Here are some points, each followed by its number:
[ 0.3 -1.4  0.   0.7  0.1 -1.2  1.6 -1.2] 0
[-0.9  2.8 -0.6  1.  -1.3  1.5 -1.7  0.1] 1
[ 1.4 -2.   1.1 -0.1  0.6 -1.7  0.3  0.7] 2
[ 1.  -1.   0.1 -0.6 -0.7 -1.1  1.6  0.5] 3
[ 0.2 -0.7  0.4 -0.3  0.4 -0.4  1.  -0.1] 4
[ 0.7 -1.1  0.3  0.3  0.2 -1.2  1.7 -0.5] 5
[ 1.4 -1.7 -0.1 -0.5 -0.1 -1.3  1.1  0.5] 6
[-2.5  0.6 -0.7  1.1 -0.7  2.4 -1.3 -0.6] 7
[ 1.6 -1.9 -0.1  0.   0.1 -0.9  1.4  0.4] 8
[-0.5  2.6 -0.7 -0.4 -0.5  1.1 -1.9  1. ] 9
New points follow, each followed by the number of its nearest point above.
[-0.5 -0.4  0.5 -0.9  0.7 -1.2  0.4 -0.8] 4
[-0.9  2.7 -0.6  1.  -1.3  1.6 -1.7  0. ] 1
[-0.1  1.7 -0.8 -1.2 -0.2  1.1 -2.5  2.5] 9
[-0.4 -0.8  0.  -1.2  1.9  0.9 -1.   0.8] 4
[-0.5  0.1 -0.2 -1.   0.8  0.8 -2.5  1.3] 9
[-0.6  1.4  1.3  0.2 -1.3 -0.1  0.9 -1.4] 4
[ 0.7 -0.8 -0.1 -0.8 -0.7 -0.9  1.7  0.5] 3
[ 0.1 -0.5 -0.4 -0.8  1.5  1.3 -3.1  1.3] 9
[ 1.2 -1.6 -0.2 -0.5 -0.1 -1.2  1.2  0.5] 6
[ 0.7 -2.1  0.2 -0.3  1.1 -0.2 -0.7  2.4] 2
[ 1.1 -2.  -0.2  0.1  0.2  0.2  1.2 -0.1] 8
[ 0.5  0.2 -1.8 -1.4 -0.3  1.9 -0.8  1.6] 9
[-0.7  1.6  1.3  0.  -1.3 -0.1  1.  -1.3] 4
[ 0.2 -0.9  0.   0.9 -0.1 -1.   1.2 -1.3] 0
[-0.4 -0.1 -1.4 -0.4  0.3  2.   0.5 -0.1] 4
[-2.1  0.3 -0.5  1.1 -0.6  2.  -0.9 -0.6] 7
[ 1.  -1.1  0.7 -0.4  0.6 -2.2  0.6  0. ] 2
[ 1.1 -1.2  1.2 -0.4  1.  -1.7  0.6  0.1] 2
[ 1.3 -2.3  0.1  0.2  0.3 -0.3  1.1  0. ] 8
[ 0.3 -0.3  0.1 -0.1  1.  -0.9  1.2 -0.3] 4
[-0.8  0.2 -0.5 -1.1  0.8  1.3 -2.9  1.5] 9
